(in the rows, 128 means zero)
A single turn carries every row of the set below to another of its rows. Some are shown first; where does it send the rows asked next?
K_770: [146 157  85 154 134 145 124 126 164 166 172 145 156  99 117  94 130 155
 152 100  92 133 121 141 158 131 121 135 129 141 128 145 111 112 126 144
 121 147 130 134 143]
K_657: [129 143 164 145 134 148 149  96 110  90 118 149 155  99 115 141 126 125
 115 113  87  93 141 123 149  90 127 140 113 128 126 101 139 100 110  99
 114 146 111 130 155]
K_417: [140 120 108 153 132 153 104 124 125 134 114 151 159 103 160 135 127 172
 136 102 147 104 127 154 123 125 143 119 105 126 134 129 171 137 143 120
 101 151 128 122 116]
K_889: [131 162  85 155 124 143 133 125 170 164 165 149 158 102 106 100 124 163
 154 107 117 135 127 136 165 141 131 138 136 133 118 143 109 101 131 141
 123 131 140 133 135]
K_361: [167 126 148 185 125 130 104 144 135 133 133 136 146  96  87 138 114 126
 146 109 113 121  92 121 135 139 116 162 123  98 135 151 120 108 124 130
 145 120 105 155 109]
K_556: [138 124 163 150 135 146 149 102 123  90 115 152 156  93 118 134 149 131
 115 113  94  88 140 127 144  91 115 126 101 125 155  99 146 106 116 112
 118 140 120 134 155]
K_970: [132 162  91 144 120 148 127 130 170 163 167 145 144 111 137 105 126 167
 149 117 104 149 107 148 177 135 125 123 117 142 135 139 114 100 126 146
 120 137 136 132 139]
K_174: [ 94 119 115 122 114 101 126 111 145 151 125 169 108 135 133 145 100 116
 136 135 111 119 105 123 129 110 116  90 145 107 125 104 120  92 116 143
 159 123 155 145 159]
K_341: [154 124 133 115 100 151 130 120 143 131 121 147 121  99 139 135  99 161
 151 145 138 150  97 141 107 146 157 106 142 137 134 124  83 128 106 139
 141 168 141 160 114]
K_883: [127 132 137 131 126 117 144 131 183 152 131 131 139 114 171 101 125 126
 121 118 118 128 142 126 101 106 131 104 113 132 124 111 133 106 144 122
 114 132 120  94 175]
K_827: [130 139 160 131 127 149 156  97 122  83 121 160 155  98 112 133 131 137
 106 108  96  95 141 128 143  80 125 120 112 122 144  97 140 111 114 110
 121 140 123 135 158]
K_14: [114 135 135 138 119 128 146 124 185 157 129 138 132 115 156  92 134 127
 135 122 117 135 142 115  93 103 139 111 120 134 133 113 144 113 135 124
 120 150 122  88 169]
K_386: [165 126 144 168 131 121 102 145 137 119 118 140 152  89  90 152 104 149
 140 104 113 112 103 119 131 121 120 152 116  99 138 158 126 128 112 136
 158 115 100 151 106]
K_984: [129 171  93 146 132 134 120 137 164 159 169 155 163 102 121 103 133 167
 149 116 107 147 108 146 162 135 132 120 120 137 139 140 108 112 127 145
 122 138 146 127 151]
K_677: [134 129 148 117 118 143 132 115 127 116 106 113 133  95  83 161 112 121
 135 114 135 136 117 111 141 124 138 139 122 117  89  80 149  98  94 143
 179 143 124 123 138]
K_282: [145 127 148 103 112 153 124 120 134 141 132 144 135  91 127 132 109 150
 146 152 141 159  86 132 117 139 144 111 148 131 134 123  86 128  91 145
 147 142 128 148  95]
K_856: [159 127 142 100 113 143 128 121 128 125 136 145 134  95 129 124 104 159
 150 144 129 153 103 131 112 140 150 109 136 136 133 114  92 134  96 129
 138 170 145 169  93]
K_290: [132 137 150 117 116 124 130 125 127 124 111 125 129 103  74 149 121 118
 137 113 136 141 120 106 150 120 134 135 122 116  89  84 162  97  99 138
 173 145 131 112 142]
K_863: [120 130 143 133 120 113 149 132 188 146 126 126 149 114 159 101 127 122
 120 113 101 142 147 119  88 101 127 110 109 130 126 117 142 107 125 126
 124 136 113 108 176]
K_26: [153 114 113 146 110 131 101 117 106 135 114 165 159 123 160 134 124 167
 139 123 137 111 129 159 113 140 154 129 119 127 131 130 167 137 137 115
 101 146 136 127 116]
K_285: [165 123 150 170 121 136  97 143 132 118 123 138 152  93 101 146 110 144
 134 112 125 102 114 104 137 125 107 155 111 107 136 151 116 120 119 141
 153 118  94 150  98]
K_616: [143 132 102 154 128 143 100 122 116 123 110 156 161 116 155 141 121 167
 135 104 151 113 139 155 122 129 157 125  98 119 145 137 166 129 122 115
 102 151 133 119 121]
K_315: [134 135 142 124 113 138 146 120 125 120  97 113 129 107  75 155 119 115
 131 113 150 142 120 116 122 115 131 137 124 114  88  94 156 104  93 134
 174 153 123 129 127]
K_118: [ 99 118 108 116 112 107 123 117 146 155 130 160 102 134 133 133  94 114
 138 126  98 120  96 117 118 118 110  95 139 118 109 107 109  85 125 137
 148 138 142 147 169]
K_613: [151 134 138 102 110 147 125 128 137 135 133 164 128 102 120 130  93 155
 152 144 140 170 101 128 111 134 152 108 136 127 143 120  81 131  93 143
 145 151 123 149 104]
K_735: [120 126 149 122 108 127 139 122 126 123 102 125 115 102  65 160 112 112
 140 122 131 137 106 121 141 126 132 135 124 125  82  92 155 100 103 136
 162 153 131 118 137]
K_917: [129 138 168 148 135 137 142  97 121  92 134 152 159 108 124 150 137 139
 112 107  90  87 140 129 141  92 118 142 109 124 149 104 146 102 123 114
 119 145 128 142 162]
K_329: [116 133 139 141 116 122 146 121 182 146 120 134 151 105 151 102 131 123
 121 122  98 118 142 122  85  98 127 106 114 149 121 120 134 108 132 122
 112 151 120  97 167]
K_493: [165 129 143 192 120 128 108 136 146 120 133 126 136  88  92 132 110 146
 136 109 119 115 104 116 122 118 132 156 119 109 140 155 118 106 133 138
 149 116  96 158 106]
K_582: [151 130 114 148 120 152 116 125 103 128 114 157 156 118 153 144 113 162
 137 120 146  95 138 156 115 135 162 129 119 129 132 126 151 134 139 119
 103 155 137 109 103]
K_464: [116 135 117 109 110 113 127 116 148 155 132 165 105 134 124 133  87 118
 131 133  90 119  98 120 138 118 101  92 154 112 118 105 115 105 119 135
 159 119 151 151 159]
K_415: [104 113 107 114 112 110 131 112 144 161 133 163 111 132 125 129  95 109
 133 133 101 128  95 130 141 112 103  95 137 114 117 103 110 103 115 148
 165 127 155 138 148]

K_14 moves to K_917
K_493 moves to K_856
K_616 moves to K_386
Now these:
K_329 moves to K_657
K_290 moves to K_174
K_556 moves to K_677
K_582 moves to K_361
K_417 moves to K_285

A single turn carries every row of the set below to another of its rows. Some are shown first; where does it send the rows asked next?
K_293: [121 118 142 123 118 136 111 136 144 103 153 100  96 122 139 121 145 155
 115 103 113 150 104 138  93 127  80  90 138 141 135 167  74 173 127 118
 141 149  86 141 153 158 128 119 135 127 131 107 131 120 130 144 119 116
  93 179 161 100  97 124 128 124  79 124 108 134 118 125  88]
K_570: [188 126 136 107 119 167 130  95 143 113 158 142  98 121 134 108 155 136
 116  92 144 122 129 163 127 153 122 134 127 131 135 154 124 113 180 125
 175 155  98 135 125 147 150 168  86 107  79 155  88 140 125 144  87  86
 128 134 114 110 118 159 135 142  96 106 133 102 159 123 120]
K_993: [162 139 120 107 164 105 158 121 109 134 154 172 160 144 137 120 130 102
 106  94 110 113 153 115  72 134 140 112 108 110 145 167 130 138 155 107
 184 146 104 168 106 135 139 151 100 124 124 156 113 107 109 126 155 133
  88 141 141 110 159 144  97 115 105 103 139 153 125 129 130]
K_535: [148 132 130 136 175 106 142 117 133 133 131 159 160 134 135 103 113 110
  87 111 122 117 146 119  85 137 141 102  77 144 134 166 137 136 173 104
 177 132  87 153 104 145 147 152  90 124 115 162 116 112 136 125 156 129
  92 134 120 128 148 154 115 150 123 100 136 151 136 143 126]
K_848: [168  97  88  95 134 133 124  86 115 139 138  89 164 142 121 138 106 119
 138  46 114 150 117 131 104 123 160  99  98 150  96 164 108 129 141  85
 153 124  95 143 132 144 148 115 106 120 113 153 111 141  97 113 113 122
 138 128 111 126 128 160 125 123  65 107 123 143 141 169 109]
K_893: [176 106 129  89 121 144 129 119 100  79 144 115 122  87 127 134 118 154
 117 122 107 121  94 135  63 113 102 119 118 141 154 135  76 192 149  98
 130 108 122 146 134 154 152 142 136 123 124 112 141 132  88 140 102 115
 132 143 137 126 110 149  93 115  79 126 110  97 143 156 102]
K_872: [149 118 141 103 130 145 140 110 125 128 158 129 110 113 160 134 143 128
 115  84 122 128 151 190 112 125 137 104 101 119 130 139 163 142 149 130
 179 176  93 157 125 171 143 153 108 108 107 138 117  89 106 160 124  99
 104 146 141  98 144 126 184 147 105 124 126  91 139 123  97]
K_625: [155  99 113 100 147 126 122  85 117 160 129 121 121 132 142 110 104 133
 119  67 104 120 125 132 107 129 130  93  74 164 125 175 131 127 137  92
 194 136 120 155 124 163 119 127 102 144 106 154  88 145 136 133  91 124
 142 147 123 104 109 191 118 164  72 102 107 155 136 154 109]
K_325: [172 135 121  96 132 143 142 125 124 105 182 131 131 142 140 130 144 124
 138 115 134 144 139 188 114 144 129 145  86 123 130 158 160 123 187 111
 163 175  88 142 140 161 145 159 107 107  83 132 109 127 120 177 134  95
 121 123 115 126 122 161 158 158  94 120 111  95 150 143 122]
K_936: [160 116 127 121 148 136 151 109 126 124 139 168 168 116 116 121 105  99
 104 104 127 121 141 106  85 125 158  99  78 137 110 160 120 130 197 111
 153 113  96 146  99 133 145 160  79 122 105 141 108 120 121 138 145 135
 103 127 137 133 146 165 101 117 100 105 147 128 146 148 134]
K_234: [176 114 129  99 124 154 116 105  93  76 165 109 135  90 124 135 131 164
 114  99 107 141  93 125  78 117  92 103 131 133 161 161  65 182 164 112
 121 125 112 142 141 147 140 139 139 128 105 102 106 142  98 139 108 104
 129 159 112 116 102 153 120  97  85 124 114  98 134 161 102]
K_932: [115 126 126 128 118 131 145 127 122  82 153 103 138 121 155 147 123 177
 125 105  88 130 156 159  81 146 103 108 111 114 158 161  86 169 167 106
 130 139 113 151 161 146 104 136 151 118  92  92 129 141  74 156 130 116
 112 147 121  96 101 127 145 138  83 110 105 155 117 157 113]
K_320: [131 118 143 119 124 121 130 145 145  93 138 108 103 134 139 135 137 155
 122 121 109 148 110 129  82 128  80 108 146 137 130 126  76 166 124 100
 140 125  81 139 144 160 142 120 118 118 150 112 162 127 129 139 118 111
 104 149 165 108  96 116 122 139  87 111 109 126 137 127 108]
K_829: [134 129 137 146 138 127 154 143 119  72 143 115 120 133 150 137 122 179
 118 115  76 121 155 148  67 137  89 126 127 111 142 131  83 171 162  98
 150 117 115 156 151 141  97 137 134 113 106  97 133 149  82 162 122 121
 115 117 138  93 120 129 131 140  81 105 123 134 136 157 129]
K_690: [179 125  87 129 152 119 133 107  97 136 166 104 144 146 154 143 113 117
 128  81  75 132 123 119 100 133 121 111  97 127 108 181 154 121 139  90
 187 159 127 160 130 154 100 115 107 144 124 119  83 154 106 148 140 118
 121 130 120 103 132 169 143 130  72 105 108 155 129 169 122]
K_743: [165 100 148 152 145 131 130 134 128  89 130 117 103 111 153 105 121 168
 112 122 108 119 122 131  75 147  84 113 106 157 137 153  96 212 155 100
 171 114 120 147 145 150 131 125 139 135  79 103 140 153 146 136 112 114
 118 137 139 115 119 164 122 161  95  92 106  82 135 161 122]
K_231: [190 109 130 130 126 179 132 100 120 114 166 101 119 137 150 118 152 114
 122  66 135 137 127 179 127 139 148 117 138 120 127 144 139 146 151 121
 175 158  96 144 121 138 174 151 118  90 103 134  96 119  95 150 114  99
  98 156 133 110 139 129 135 104 105 115 147 104 158 128 118]
K_666: [135 106 142 142 137 126 106 114 133  89 147 118 116 113 132 113 141 174
 132 102 121 117 125 128  80 152  95  94 111 157 145 171  82 199 172 106
 153 135  98 138 160 158 120 134 143 139  71 105 127 157 149 142 116  95
 127 153 132 109 107 165 144 172  94  89 106  90 124 163 115]
K_256: [150 109 101 109 123 113 113 101 140 146 142 129 130 127 134 149 126 129
 123  40  92 131 121 103 113 108 127  89 126 128  83 160 118 115 126 103
 179 142  98 142 123 162 104 108  91 152 129 145 106 129 120 126 132 111
 126 124 146  97 144 145 165 137  70  97 130 127 126 145 110]
K_806: [172 120 129 111 144 125 164 114 124 139 144 173 149 129 130 128 127  86
 115 100 130 132 143  88  85 145 139  95 113 125 105 169 122 135 160 123
 167 134  94 156 104 132 150 144  73 128 119 138 122 114 143 109 140 128
  90 144 156 114 150 151 105 101  98  94 134 121 130 123 128]

K_936 moves to K_806
K_325 moves to K_570
Now these:
K_256 moves to K_690
K_893 moves to K_320
K_234 moves to K_293

